Rows are one point carried round by a steady rotation, each followed by how many steps it has turned.
The counts run from 0 to 290.
[ 19.0  19.5 -18.9   1.7  30.5   4.2 -16.7  23.8  -6.6  -7.2  -4.7  27.9
  17.9 -13.2  -5.1   5.9  12.7   6.3  -9.8 -10.8  18.3 -13.3  -6.6   8.8
 -12.1 -26.7  19.2  -8.5   5.7 -15.5  10.4   9.3  -8.8   1.4 -19.2  -0.2
  15.3  -9.6  17.0  -1.9   5.2 -10.4 -21.9] => 35
[ 15.2  12.8  -9.7  -1.4  -3.2  -4.9   5.3  16.5 -18.1  19.7  -3.2  14.8
  -2.8   6.2  11.0  -6.3  -1.1 -20.4   4.4   9.4 -17.3  15.3  12.4  34.6
   2.3  10.1  -6.3  12.3  -6.8 -21.3  19.9  -7.2   0.7  14.4  -4.1 -17.9
   3.9  20.7 -11.1 -26.4 -22.9  13.3  -3.7] => 288
[ -2.0  -9.2 -15.5  -8.2 -16.7 -10.4 -24.0  -5.4  -0.5  23.4   3.7   0.7
  -9.9  21.4  17.1  -7.6   3.8  23.9   9.9   1.9   5.1  29.7  16.3  21.6
   9.5   7.2  12.9  -0.2  -1.8  -1.1  -3.3 -15.7 -19.7  -9.6  -0.2 -12.6
  -9.8   3.8   4.8  -3.0 -24.2  24.5 -18.5] => 101
[ 16.2   7.5   5.2  -6.9  -1.8  -2.1 -15.1  -7.6   8.3  17.0   0.6  10.4
 -10.7  26.1  10.4 -20.0  11.4  28.8   0.5  -1.8  11.3  13.7   4.2   5.3
   1.1 -29.9  21.6 -24.0 -14.8  11.8 -10.7 -15.6  -4.1 -14.0  -4.3 -11.9
  18.6  17.8   6.1 -12.0  -8.5  22.0 -10.2] => 145
[ 11.3 -16.0 -15.9 -17.0   5.1 -12.5 -19.8   4.0 -23.8   3.0   2.4   5.7
  16.6 -18.8  -3.5  -9.1  -2.0   6.7 -22.4   2.7  10.5 -14.8 -21.2  10.2
 -19.8   1.2   9.0 -14.8  14.5 -10.0  -3.9 -23.5  -5.9  -9.1 -11.6 -11.9
 -22.2 -17.4  -5.7  27.5  13.7  -2.0 -18.0] => 38
[ 14.4  -6.7   9.0 -12.1  15.9   2.8  15.7   9.7 -10.2  -1.3 -11.1  35.0
  -7.5 -15.6  -3.2  12.2   5.5 -28.3  17.7  25.4   5.2 -26.6  13.7  19.2
  -0.8 -21.5  -5.3  15.2  15.7  -5.2  20.2  14.3   5.2   0.9   4.1 -14.7
  15.5  -5.9   5.5 -10.0  -0.5  -5.2   9.6] => 246
[ 16.3   8.9   6.2 -31.2  -5.3  -8.1  13.2 -11.7   0.9  -4.3  25.9  -1.3
  12.4  -1.1   4.1   0.9  -7.6  -0.2 -23.4   1.6  -9.4  -4.4 -11.4 -13.7
  15.1   1.8 -22.5   1.3  -4.6  -1.2  -7.1 -12.0  42.8 -10.5 -16.1 -16.1
  16.0  12.4  -2.5 -20.7   1.2  11.6  14.4] => 182
[-21.0  30.3 -11.0  -1.1  13.8 -15.0  -8.4   7.5 -10.8   5.5   8.5   1.1
  27.3 -20.3  12.4   4.2  -2.2  -4.4  10.3   7.3  24.7 -12.3  12.2  -1.1
  15.0  -8.4  14.0  12.5  -5.7 -29.9  18.3   4.7 -20.7   5.2  -8.8  -1.1
   2.8  -9.3  21.0  -3.3  -8.2   3.1 -19.7] => 212
[  4.4  -3.4  -5.7   9.3   3.1   6.1 -29.8  -1.9   6.3 -15.1  18.2  14.9
   7.7 -16.5  -8.2  28.6   1.8  32.4 -20.0  -6.6  -0.9  -0.2  -9.9  14.8
  12.0   9.5  -5.8   3.3   8.6   4.0  -7.5   3.8  -4.1 -17.2 -10.6   7.6
   9.6 -11.8  -7.1 -19.3 -17.2 -14.8 -43.8] => 218
[ 20.6 -14.6  16.5 -29.4  -1.9  -4.9  -2.6 -31.9  -6.6  10.5  -2.5   1.5
  -8.9 -10.1 -17.7  23.4  -6.5  12.6   7.5  25.7  -7.7  -0.4  22.6   5.5
   5.0  -4.7 -22.7  -1.6   5.8  -4.0 -14.1   2.6   3.5   3.9  -2.2  -6.5
 -14.8 -19.0 -16.0 -14.3 -11.4 -15.2  -3.2] => 65
[ 22.1  15.5 -17.6  -2.9  -9.3  -4.5 -19.5  -1.3   2.8   5.1  14.3  18.3
   3.6 -15.4 -15.1  12.4 -21.9  33.4 -21.2 -16.0   6.8 -11.7  -4.2  -2.9
 -19.5  -0.9  -4.3  -4.8  26.5 -12.6 -18.4  14.4   9.6  -5.2   6.0   5.5
  22.3  -1.3 -14.1  -3.2   0.5  -9.3 -12.3] => 220
[ 13.2  16.8 -24.1   6.1  -6.3   1.0 -29.5   2.5   9.5  23.1  11.6  14.9
  -2.8   2.4  -9.3   0.8 -11.7  27.4 -26.6 -18.7   9.5   1.5  -8.1  -7.0
 -30.4  -8.0  -3.4   1.5  31.6  -6.9 -18.1   8.1  16.4  -8.2  -3.1  -8.8
   5.2 -14.0  -3.4   7.1 -13.4  -1.2  -7.4] => 221
[  2.4   3.4  -6.6  -2.3   7.1   1.7   0.8  16.9  -9.5  13.0   2.0  12.1
  -6.5   2.2   7.8   4.2   5.7 -17.8   3.5  13.5 -19.9   2.3  -0.9  36.5
  13.8  12.5  -7.4  21.4  13.1  -2.1  21.7   8.3  -3.7  11.5   1.7 -24.1
  -1.0   3.0  -4.8 -20.3 -26.8  13.8 -18.6] => 289
[-11.3  -8.2  -6.3   1.1 -19.4   5.4  -6.3   7.2 -23.9   9.5   8.3  24.8
  -0.5 -10.9  23.5   2.9 -10.2 -11.9  11.4  30.1  -4.6   1.8  12.8  30.2
  14.6  27.7  -8.3  21.0   2.3  -7.9  16.7   2.2  -3.1  -5.2  12.6 -11.4
   1.6   8.1 -17.5 -15.0 -12.8   5.4   0.0] => 59
[-16.9   3.8   8.9   4.2  10.3 -17.8  -6.4 -12.4  -5.7  29.6   6.4  18.1
   0.2 -10.7   3.9   9.7  -0.2 -23.5  23.8  -7.6   9.0 -16.6  -9.3 -30.6
 -18.9 -22.2 -11.0  -0.3   8.1   3.7  -9.7  14.2  25.5 -12.4   2.6 -27.1
  -8.0  13.6  -6.5  17.1  -5.8  -7.1  -5.2] => 71
[ -5.2   2.5  -1.7 -20.5  40.4   3.9 -14.8   8.5 -25.3  -5.9  -0.2  18.4
   8.6 -14.3  -4.7   4.4  -0.9   7.6 -11.5  -2.1   0.0  -0.4  -7.2  18.2
  12.1 -10.7  -3.6   1.4  13.6  -7.3  -8.8  17.3 -26.7  22.1  -0.2   0.1
  14.8 -10.8  30.5   9.8  10.7  -5.0 -27.7] => 80
[ 17.0 -12.7  11.8  -4.3  -6.5   0.0  -7.8 -31.7   9.8  13.0 -12.9  18.6
  -8.3   8.1   3.2  27.4  -0.5   8.2   7.2  -6.7  -9.4  14.6   2.1  -4.2
 -13.1 -14.8 -12.3   6.0   2.1   1.2  -5.1  15.5  20.6  -2.6 -20.8 -12.5
  -8.0  13.6  -5.4 -12.8 -47.0   6.2  -5.7] => 67
[  1.9  -0.4   0.3  -8.5  13.0  -9.5   1.5  13.4 -16.8   9.4   2.8  10.9
  -0.7 -12.2  -7.9  12.7  14.1 -20.7   6.5  18.9 -26.4 -13.4   1.6  30.1
  18.3  19.4 -15.2  15.1  20.1  -3.0  16.5  20.3  -6.1  12.3  10.1 -29.9
   2.7  -8.8  -3.1 -14.4  -9.1   6.8 -23.4] => 290
[ 18.3   1.0   5.4 -15.7 -17.2   4.2 -28.3 -10.1 -14.7  -3.3  -1.3 -15.0
  -0.6  11.4  21.1   6.8  -2.8  19.3 -13.3  -5.7 -13.2   3.6  -5.2  -8.1
  18.9   7.9 -12.2  12.9  -9.6  12.5  -8.7   3.4  -3.8 -18.9  -2.4 -16.1
  31.2  31.1  -8.7   1.0  -8.8  14.1  -0.9] => 6
[ -0.8   7.7 -22.2  -6.3 -19.8   0.6 -20.0   5.7 -16.7  18.7 -14.8   8.0
 -18.3  -9.4  12.8  -2.0  11.1  14.4  31.1   7.8  14.0 -11.9   9.5   0.7
  -1.2  -1.7   5.4  -5.7   0.1   0.6  -8.0   8.7 -10.3 -19.8  -1.1  -3.5
  13.7  -3.8  -9.5   7.4  34.7 -14.9  23.9] => 54
[  4.0  17.4 -34.0  -3.5 -18.6  -9.9   8.5  11.1 -14.1 -10.8   5.9  -7.7
   7.8  -6.4  10.2  -4.0   8.0 -10.8 -17.4  -6.0 -11.9  -9.2 -19.5  -0.1
   5.6 -11.0 -25.6  17.3   2.4 -12.7  17.2  -6.2  23.2  -5.4 -30.2  -4.8
  16.2   7.8  -1.7 -18.4   1.0  -4.5  31.9] => 227
[-12.1  23.3   0.1  -0.9  12.9 -25.5   0.1  -3.6 -25.1  24.2   5.4   3.2
  -0.2   3.5   9.3   0.1   3.6 -24.9   8.5 -12.1  16.3  -1.4  -1.8 -15.5
  -3.0 -43.3  -8.3  -6.2 -19.6 -10.1  -3.9 -19.0   8.5   9.9 -23.9  -8.3
  -1.9  14.8   3.7   0.8   2.1 -14.9   4.1] => 73
[ 17.6   7.4 -21.8   0.7   9.7   5.5 -13.2  16.7   1.4 -17.7  -0.7  28.6
   1.1 -22.3  -5.0   2.9  -3.7  12.6   2.6  -7.7  -0.3 -13.8 -20.8   0.5
 -27.0 -12.6   4.5 -17.4  28.3  -5.1  -1.4  10.5  -9.3  -4.7 -15.0   4.7
   7.1  -0.5  -6.7   4.4  27.0 -15.3 -19.4] => 264
[ -4.7   8.8  20.2   0.1  19.4  -4.4  -3.1  -2.7  10.6 -13.7  22.4  17.9
  14.8 -12.6   1.0  10.2   2.6  13.6   7.0  19.5  18.0   3.0   8.8  -6.2
  13.4 -22.7  -1.5 -24.5 -20.7  -0.7   3.7 -20.1   7.1 -15.5 -20.1   4.7
   2.4  -6.8   1.7 -26.2   6.8 -26.2 -20.6] => 31
[-17.1   7.5 -22.7 -14.9  -8.8   5.0   2.7 -11.8 -13.4  17.2  15.2  12.3
  11.4  -7.9   3.7 -19.5   7.0   8.2 -18.5   9.7   5.2  -7.5 -18.2  11.2
 -15.0 -19.3 -12.8  -3.1  11.8   6.7  -3.9 -26.1  17.0 -20.8   5.1   4.3
  -3.9 -15.4 -12.6 -14.5  -6.1   3.1  19.3] => 224
[-10.7  11.2  19.7  -6.0   1.5 -23.7  -6.0  -8.4   1.7  18.3  24.6  -1.8
  13.4   3.1   4.7  10.9 -27.4  -9.7   1.0  -0.3  30.1  -1.7  22.6 -34.8
   5.8 -25.2   0.6  -2.1  -9.3 -12.5 -13.9  -9.5   7.5   5.3 -12.4 -13.2
   6.6   1.8   8.4   5.8   5.3  -0.7  -5.5] => 28
[ -1.6 -11.7  15.4 -13.9   7.1  -1.8  -8.9 -18.1  -1.9  17.3  -1.7  -5.1
 -17.1   2.9 -21.2  26.8   3.4   7.5  10.1  26.5  -6.3   4.1  20.4  14.4
  11.3   3.0 -21.5  10.4  15.9   2.5  -6.4   9.9   2.3   3.4   1.1  -8.5
 -16.4 -38.3  -7.2 -10.2 -21.7 -17.7  -7.4] => 64
[  9.4  31.6 -26.6 -15.2   1.1 -16.0  -6.7  18.8   2.7   2.3  -3.2 -24.0
   2.2 -11.1   6.0  -6.8   3.1  -2.1   9.1  -2.9 -15.9 -15.4 -23.3   0.6
   1.7  25.8 -10.1  12.3   5.5 -23.0   0.8  14.7  27.0  -1.0 -15.5 -23.4
  -9.1  -7.4   4.2   3.0   1.3  -1.6  10.6] => 0
[ 14.5  10.6   2.5   9.8   3.6   8.8 -27.6   0.7   2.8 -15.5  10.3   3.2
   8.1   3.4   4.2  24.2  -6.2  24.5 -34.5  -3.4   7.3   8.9  -4.9  19.9
   7.1  -2.9  -5.8  12.0  -5.4  -4.4   0.1 -16.2 -13.3  -8.9 -12.7   9.8
   4.5   2.1  -1.2 -17.9 -29.8 -11.1 -34.9] => 217
[ -6.4 -13.2 -28.5  -6.0 -30.5  -5.4  -2.4  -2.0  -7.0 -21.6  14.5  -1.6
   4.0  -2.7  27.8  -8.4 -23.2  -0.8 -16.2  -1.1   2.3  -6.7 -25.6  17.8
  -1.8  17.1 -11.8  11.7  18.7 -11.5   3.4 -25.3   1.1  -5.4 -20.5  -3.8
 -17.3   7.4  -8.7   8.4   0.4  19.0   1.0] => 270
[ 42.9  15.7  -6.4  -4.7  -9.3   4.7   6.0 -16.2  -4.3   2.4 -25.5   7.7
  -8.4  -4.5   4.4   4.8   8.8  -3.0   3.8   5.4 -17.4  -2.4  -0.3   5.8
 -26.2 -21.3  -2.6  -6.5  12.7 -10.1  11.5  -3.2   0.8   3.0 -30.6  -7.4
  -4.5  16.6 -27.0 -20.7 -30.7  -1.4   4.0] => 111
[ -9.5  11.9 -11.8   3.7  -7.9  -4.9 -14.5  10.1 -11.6  37.2  -0.1  10.0
 -21.9   0.7  10.0  -9.6   5.9   1.5  35.0  23.3  -0.8   1.7   2.4  33.9
  -5.2  10.7   3.5 -10.4 -10.2   1.6  -3.5 -21.0   3.6 -12.2   9.7 -13.3
 -15.4  -3.1 -16.6  -2.2   6.5 -13.2   0.8] => 285
[  2.2  17.0   0.9  -0.9  15.0   0.0  -1.9   9.5  19.2  -7.4   5.3  -8.5
  -5.4  11.3   1.2   8.8  18.1   5.7   0.1  -2.8 -11.5  -9.1 -19.8  -2.0
  25.9  -7.9 -18.1  12.4  -4.6  14.3  -5.7  12.7  44.6 -15.6 -14.3 -23.5
  23.8   1.3  17.6 -15.5  -5.9  -1.0   8.7] => 184
[-11.3 -10.2   0.2 -42.9  15.6 -10.3  21.7  -7.5  -9.1  -5.8   9.3  -0.2
   9.9  -5.1   4.0 -12.6  -5.5 -12.2   8.9  21.4  -7.8  -8.4 -12.1  17.2
  20.7  10.1  -6.7   5.0  -7.0  -2.8  -3.1 -19.8  13.2  -4.1  -8.3 -10.8
 -23.5 -15.3  27.1  -2.0   7.3  22.1   5.1] => 136
[-27.5   6.3  -0.8   7.9  23.0  -7.0  -2.1  -3.7 -15.8  -2.4   6.4   9.1
   3.5 -16.3  19.7   5.4  11.0 -13.0  16.6  12.2  -1.4   4.2 -23.7  10.9
  11.8 -10.2 -13.6 -14.4 -32.5  -8.0   4.2 -20.2   9.9   3.6 -19.0  -7.8
 -14.2   3.9  -1.4  -3.9  -7.4 -28.2 -14.8] => 75
[ -7.6  -0.8 -18.9  -4.8 -14.3   1.1   1.6   4.2 -32.5  17.5  -2.1  27.2
  -2.4  -5.5  19.6  -5.6   6.2   0.3   9.4  19.7  -6.6  13.8  21.2  35.7
  12.6  10.8  -1.5  10.6 -13.7  -8.3  19.5  -7.0 -10.5  -1.4  -4.7  -1.6
   7.2   1.1 -11.1 -25.1   1.0  11.4   8.3] => 58
[ -6.4  -1.0 -20.2  19.7 -11.2  13.8 -23.3  10.0   6.1  -1.0  -9.3   1.5
 -19.0  12.0  16.6   8.0  24.7  11.7  20.1  -1.5  10.4 -11.4  -4.4   2.2
   8.4 -16.7  -2.2  15.2   7.8  21.8   3.4   7.7  -6.3 -38.6 -14.3  -5.1
  23.1   5.4   6.6  -3.1   1.8  -9.2   9.7] => 52
[-10.3  15.6 -26.4 -27.5  -0.2  -6.2  -1.3  -5.9   7.1   0.2   3.7 -23.5
  10.1   9.9   0.3 -12.7   5.6  30.5 -16.5  12.9   2.8  17.1   9.1 -12.2
  15.5 -15.8 -13.4   5.2  20.6 -13.0  -7.5  10.3   9.2   6.3 -22.5  -9.5
   6.0 -27.7  28.6 -12.4  -3.4   5.2  14.5] => 46
[ 12.1   1.5  -6.2  -3.3  10.0  16.0   3.8  -6.9  -9.3  -2.8   7.0  38.7
 -18.3   6.0  -8.7  15.8   2.2  -8.9  -5.0 -15.4  -0.1  -1.5 -19.7  24.3
  -2.0 -17.9  -4.1   0.7  -6.5  22.3  -4.3 -22.4   2.6  -7.0 -35.6  23.9
  10.0  -6.1   0.0 -12.5  15.3   7.4   1.4] => 129
[ -8.8  14.9  -0.8   7.4 -14.7   1.7 -25.8  -6.8  -9.1  30.1  12.7   6.8
 -24.9  12.8  12.7  -4.5 -10.3  21.0   7.1  16.9   5.5  -1.7  13.0  -1.5
   4.6   4.1  -7.1 -15.9  -0.2  15.3 -31.4  12.3  10.4  -5.3  20.4 -20.4
  25.7  -4.8 -15.3   8.7  20.2 -10.7   8.9] => 10
[-13.2  -7.5  -4.9  15.3  -4.6 -10.1  -1.2 -35.9   5.9  -4.5  -4.6  14.9
  -4.4  -9.1  10.5   6.5  20.5  -0.4  28.4   7.9  24.0 -14.5  -6.3  -3.6
  -3.2 -21.3  14.7 -13.8 -23.4  -2.0   7.0 -10.3   3.9 -13.9 -34.1   4.7
 -28.2 -20.4  -5.0  -6.9  -8.9   0.1  -2.1] => 207
[ 16.6  -8.3   5.9  -5.6   9.0  12.6   4.1  20.8 -15.9   3.0  -4.9  30.5
  -0.7  -8.7  14.5   9.6  -0.2 -30.5   3.6  24.2 -12.6 -12.1   6.8  -1.5
  -2.8   7.0 -13.1   2.9  11.9  -0.8  19.1  15.9  16.6  10.6 -11.5 -25.0
  11.0  -3.8 -16.8 -13.4  27.4   4.1   6.6] => 16
[ -9.9 -20.3  -6.7   4.2   3.1   9.7 -19.8  -6.5 -23.2   1.2  -3.7  21.8
  -3.7  -3.5  36.9 -12.8  18.0  -1.8   5.3   9.5   1.1 -11.2 -23.6  23.3
   7.7   4.7  11.4  -3.5 -20.5  13.8   2.6  -5.2  -2.6 -16.5  10.4 -21.6
  15.2  16.9   0.2  10.7   6.0  18.9  -6.7] => 191
